Which row each row swaps with, under one turn or mirror
sabom:   0  19   3  19   4 -15   0  18   5   0   0  -6   1  -1 -17  -3   3  16
Raf:  -2  -4   2  -1  -7 -17   7  -6   7  11 -10  17  15  13 -10  -9  14 -11
pegul:   9   6  14   6  -9 -13  -8   1 -10  10 -27 -13  10 -10   3   5   4 -14
Bolog:   5   7   9  -3  -2 -18  -1  -4  -2   5  -1  10  16  16  16 -16 -10  14
kenar:  -4 -11  -1   4  -2 -20   3  18 -19  -3 -12  -9  17   3 -14  -6  -1  17
tema:  -9   7 -15 -20 -18  -1   3  -8  -8   6 -11  -4   7  11  -1   2 -13  16
bomap: -12  -3 -15  14 -14   5  15   6  -1  -1   2   2  13   0  -1  16  -4  -4
puzav:   6  -4 -14 -13  10  -9   8   3 -15  -9  -9  -7 -16 -10 -11   4   0   2
Zun:  -2   8   9  -2   3 -19  -6   5  -1   2  -2  14   6  19  18 -13   1   7
lelup:  13 -11  11   7   8   5 -17   5   6  -4  -3  -3   3  -1   9   7  -2 -14
Nugef:   9  -1  -4  15  -1  -2  21   4   5   7 -20 -19  14   0   7   6  -9  -4
bekel:   8  12  14   1   0  -4  14  19 -20  10  -5   0  -3  12 -14  -8 -16 -11
tana:  -5  21  -1 -10 -13  -4 -19   2  -7   2 -10 -17  -8  11 -18  -7  -8   5
zib:   2   7   8  -3  -1 -15  -5  -5  -1   4   1   8  13  16  19 -17 -10  13
tuve:   1   6   0  -7  -4   4  -7  12  -7  -3 -12   6  -7  10 -26  17  15  -7
fiv: -12  -9   4  -7   8 -14  12   4 -18  11 -14  13  -4  10   8  -9 -15  -2
Bar: -26  -2  -5  12  -2 -14   6   9 -20   5 -12  -5   3  -2  -7  12 -10   2
tufog:  -7   8 -11 -15 -15  15 -12  -4   0   3  -7   1   5  -5  -5   8 -18 -11
lerir:  11   1   1   7   1  -6  10  -5  -1   7 -19  14  12  -4  23  -3  -3  13
fis:   4  -2  19   4  -9  -1  14  16 -11  -8  -6  -5  11   7 -12 -25 -12   0
lotuk:  -5   7 -10 -17 -11  -8   1  -6  -1  -4 -20 -15   8  15  -9  15  -7  16
Pipo: -10   7  -6   7 -25  13   6   9   9  -9 -10   1  -6   8  -1   6   3  -4
dag:   4 -22  -2  -4 -12  -1   3 -16  -9 -15   2   1   4   0 -20  -8   1   9
Vekod:   4  -4  -2  14  14  13   0   0 -12 -17 -27  10   5  13 -13  -1   2   0
fera:  11  16   0   9   3  15  -8  -9  -4 -13 -21  -2   2 -10  -9   8   4   3
Nen:  -7  23   8  -2   7   1  19   2  -1   6  -9  13   4   4  -8 -14   6 -17
vige:  12  -2   9 -11 -11 -11  14  -6 -16   8   4   2   7   6  -6 -14 -18  13
Zeg:  14   4   8  14 -22  -6  -1   7   5  -1   1 -16   7  -2 -18   0  13  -1
Vut:  -6  -8  14 -20   6  -2   5  -4  -8   1  -8   0  -3 -13 -29  -7  -6   3
zugeb:   0   7  10  -6   1  -3   0   7   5   4   7 -10  13   8  -3  26  -8 -15
Ruv:   4   0   8   2   5  -9  10   3 -12   3   0   0   1  20 -31  13  -9 -14
zosa:  15  23   9  -6  10   3  -9   6  15   6  -7   8  16   0  -3  -3  -8 -12
dil:  17 -19   7  11   4 -11 -12  13   4  -5  -8  -6   1  -1   5   7   2   4
zinu:  12  -4   8  -4   0  10 -19  -2  10  -2  -3   5   0  -8   5   4  -9 -16
tutot:   7   1 -10  14  -5   2  25   4   6   6 -18 -13  16  -2   6   4  -7  -2
Fafev:  -6  -1  -5   7 -11  -1  -3   2 -14  -6 -27   8   7  13  -9 -25   5  -9
lak:  15  -1  11  -3   0   7 -17  -3   9  -1  -1   7  -2  -4   7   5  -8 -14
mol:  -8   9  -4 -14  14   3   0   0  -9   9  -1 -13  16  19 -19   0   5  11
rela:  12  -6   8 -23  -3   4   5  -6  -9   4   1  -3   1 -12 -21  -3 -16  -2
bodi:   9   9  -3  11   6 -10   6  -1  11   3 -10   6   7   6 -18 -24  -6  21
Dupu: -10  12   9  -1   7  -8 -16   9  -5  -6  -6  17   5  21   2  -9  11   0
keviz:   0  25  11  -2   6   6  20   5  -2   8 -12   9   5   2 -12 -18   1 -17

Swapped with Dupu: dil
Swapped with lotuk: Vut
Swapped with lelup: Zun
Swapped with tuve: kenar
Swapped with fiv: zugeb

Which row each row swaps with, under one turn or mirror
Zepin:  -3  -3   4  21  12  11   5   9   6  -2   6   2   5   0   3 -16 -27  -1   9
pebug: -12 -16 -13   5  -9  -1   8  -9   1   6  -8   2 -13  -7   3  18   4 -18  -4
Fam:   2  -8  12  -1 -18  22   2 -11  14  11  12   6   1  -9  -6  -6  -5  13   2
suzug:  -6  -5  -3  22  14   6   4   9  33  -2  -5   0   8  -5   8 -11  -5  -6   0
pume:  -1   1  -6 -17  -6  18  -9  16 -17   9 -12   3  13  -1  -8  -4  -1   3   4
mifig:  -4  -2   0  -5  -3   1 -10  10   7  17 -14  -1  28  -2   4  -3  11  -4   2
fedu: -10   6  -9  -1  14   3  20  12 -13  -7  -7   9  -9  -7   4   8   2  -6  19
Pedi:  15 -19   5  -2  11  18  -2   7  23  -5   3   4   6  -1   7  27   0   4   5
lasid: -12 -10  10 -17 -11   4   0   5  -3   5   5  10 -18 -15 -13  13   8  -1  11
nit:  -5   7  22  -9 -12   2  -6   6   2   3   4  21  13 -13  -7  -2  -1   2   2
legi: -13  -9  -9   2   4  11  -6  16  -3   2  17  -3   3  -2  11   5 -16  -1  25
kuge:  -1  -5  -9  13   7  -4   1   8  10  -2  -2  11 -15 -11   3 -18 -22  -7   6
buk:   2 -16   7 -15 -10  -3 -11  -8  11  12   8  13  -4  -2  13   0   0  13   1
nup:  11  -7   8  -6   4  -1  -1  40   6 -10  -3   6  10 -13   8   0   2  -5   1
gud:   0   1  -6   1  23  18   8  13   1  11 -21   1  -7  -3  -8  12 -12  -6  16
Bero:   1   1   0 -21  -9  17  10   3   0  -3 -24   9 -15  -7  -5  -3 -12  -1  -6
mupu:   3 -11   8 -18   9   8   7   4   5   1   3  10  18  -2   0  15  25   3   4
legab:  11  -5   5  11 -14  -2   5  15  11 -10  13   3  -7 -18  -8   4  16  -5   5
vupes: -18  -5   2  19  -7   1  16  17 -18  -1  -2   6   1  -5   4  -3  -1  -3  -6
dul:   4  12   4   5   4  13  10   6   7  -7 -22  16 -15 -17  -3  14 -10  -4  12
vipo:  11 -17  17 -12   6   8  15  10  16   1   5   6  -8 -13  -5  19   8   1  -8
dase:  -9 -20   1 -12  -8  -7   8  18  -7 -15  11  -2   1  -7   1   2  -6 -13   1
kol:  16 -13  13  -7   3   5   3  22  12  -8  -7  13   3  -4  18  14  -8  10 -12
Pirom:   7  -9  17 -11 -12  10   7 -11  14   8  -5  10  -2   7  -3  -4  -5  19  -5
vaken:  -4 -16   9  -3  -5  13  12   0   8  -2  -2  10 -29   1   5  12 -18   7  -3
Buf:  -5 -11  -5 -11 -22   9   1  13  -4   7 -15   6  -5   1  -5  21  -4  -2  24
dizun:   1 -17 -10   9   0  21  18  -6   7   3   0  -2 -19  -7   9  11  17   5  -4
Kosi:  -5  -5  -7  -9  -7  16   5   4  13   2 -29   2  -5 -11   7  12 -16  -8  21
tum:   8  -1  -9  20   0  11  -9  14  -1   8  -9   2   8  10 -15   8   4  -1  19
zet:  -4  -7   4  -5   9   8 -15  24   3 -11   6  10   7  -8   7 -14  15   0  -7
gesu:  -7 -13 -14   5  -2  14   7  24   6   6 -16  -2   2  23   4  -4 -14  -3  11
virov:  -4  -7   4  -2  28   5 -13  27  -5   2  -1   2   7  -1  -4   1  -1  -4   9
fepu:  -7   0  -5   3  13  -9  -9   4   5   2  -9   9  -5  -5  14 -16 -18  -3  15
Zolu:   2 -12 -17  -8  14  23   0  -3   9  16   1 -13   3   4  -3   0  -8   6   3
batu: -25 -11  -7  -3 -13   8  -5   0  -8  -3  -6  11 -11   9  -6   5   1  -6  15
Ruf:   5  -9   5  -1   6   2   8   5  33  -4   2   7   4 -14   4   8  23  -2   4
leze:   0  -4   4  19  19  10  11  -2  10   0 -24   7   8   0  -3  -1  10  -9 -10
Tika:  -3  -2  -2  14 -16  17   8  -6  15  14  -2  11 -14   2   2   8   1  20  -4
nomop:   4  -7   8 -12 -23   9  13  20  20  -2  -3   8  -4  -8   2 -13   8  -1 -11
tenob:   6 -26  -3 -16  12  12   3  14  12 -12  -6  -6   4   9   9   2 -15  -4  -7
zafeb:   7 -15  23   2  -3  13   7  -8   8  -9   6   8   4 -17  -6   5  16  -7   1
mepo:  -1  -6  -6   4  16   7   9   7  14  -5  -4  -9  -7  -3  13 -19 -21  -1  14
lagiz:  -2   6 -12  17  10   8  10   8   2   8 -16  15 -12   9   2  15   2  10  17
zot:   3  -1  -2   7 -28   4  15   4 -16   4  -2   7  -8  -3   5  12   6   2   1
Lup:   2  -3  -3  19  17  25   3   6 -15  -1  -7   2  -3   1   3   5  -4  -1  18
penar: -12  -4  -8   5 -14 -10  13  15 -10   3   7   0 -15  -6  17   7  -1   1   3
boso:   8  -2  -9   6  16   8  -9  13   0   9 -10   5   7  -9  11   2  14  -5 -21
suta:  10 -20  -2  -5 -10  11 -14  -7  18  17   4  13   2   2  -4  -3  -3  12  -3
sopu:  -1  -3   0   2 -31  13   4   2  14   4 -12   2   1  -7  -1 -11  18   0  11
Figol:   2 -12  -4  24  -2   0   5  24   1  -8  -1   1   5  17  14  -7   1   3   4
basev:  -3 -14   2  -4 -19  14  16   2  21   4  -2   4  -1  -1  11  29  -8   2  -5
luse: -12 -16  -3  -1  -9  21  -2   8   2  12   1  -9  22  -9   3  -4  18  -3   2
dusa:   5  -6   8  -8  20  23  -8   9  24   3 -18   1   6  -7   3  -9 -10  -4  -1
revi:   7  -7  -6   8   3   6  -1  17   6   0  -6 -10  28  -5  11  -3   7 -18   7
Lan:   2  12  -4   7   9  18   9  23  15   2 -21   5   9 -12  14   5 -15  -4  -4
moruz:   0   0   9  -1   3  -6  20  -1   6  -4   0   9  -9 -11 -10  -7 -11  -3 -18

Swapped with Buf: nup
Swapped with vipo: gud
Swapped with kuge: suta
Swapped with Zolu: moruz
Swapped with leze: dizun
Swapped with zet: batu
Swapped with buk: fepu

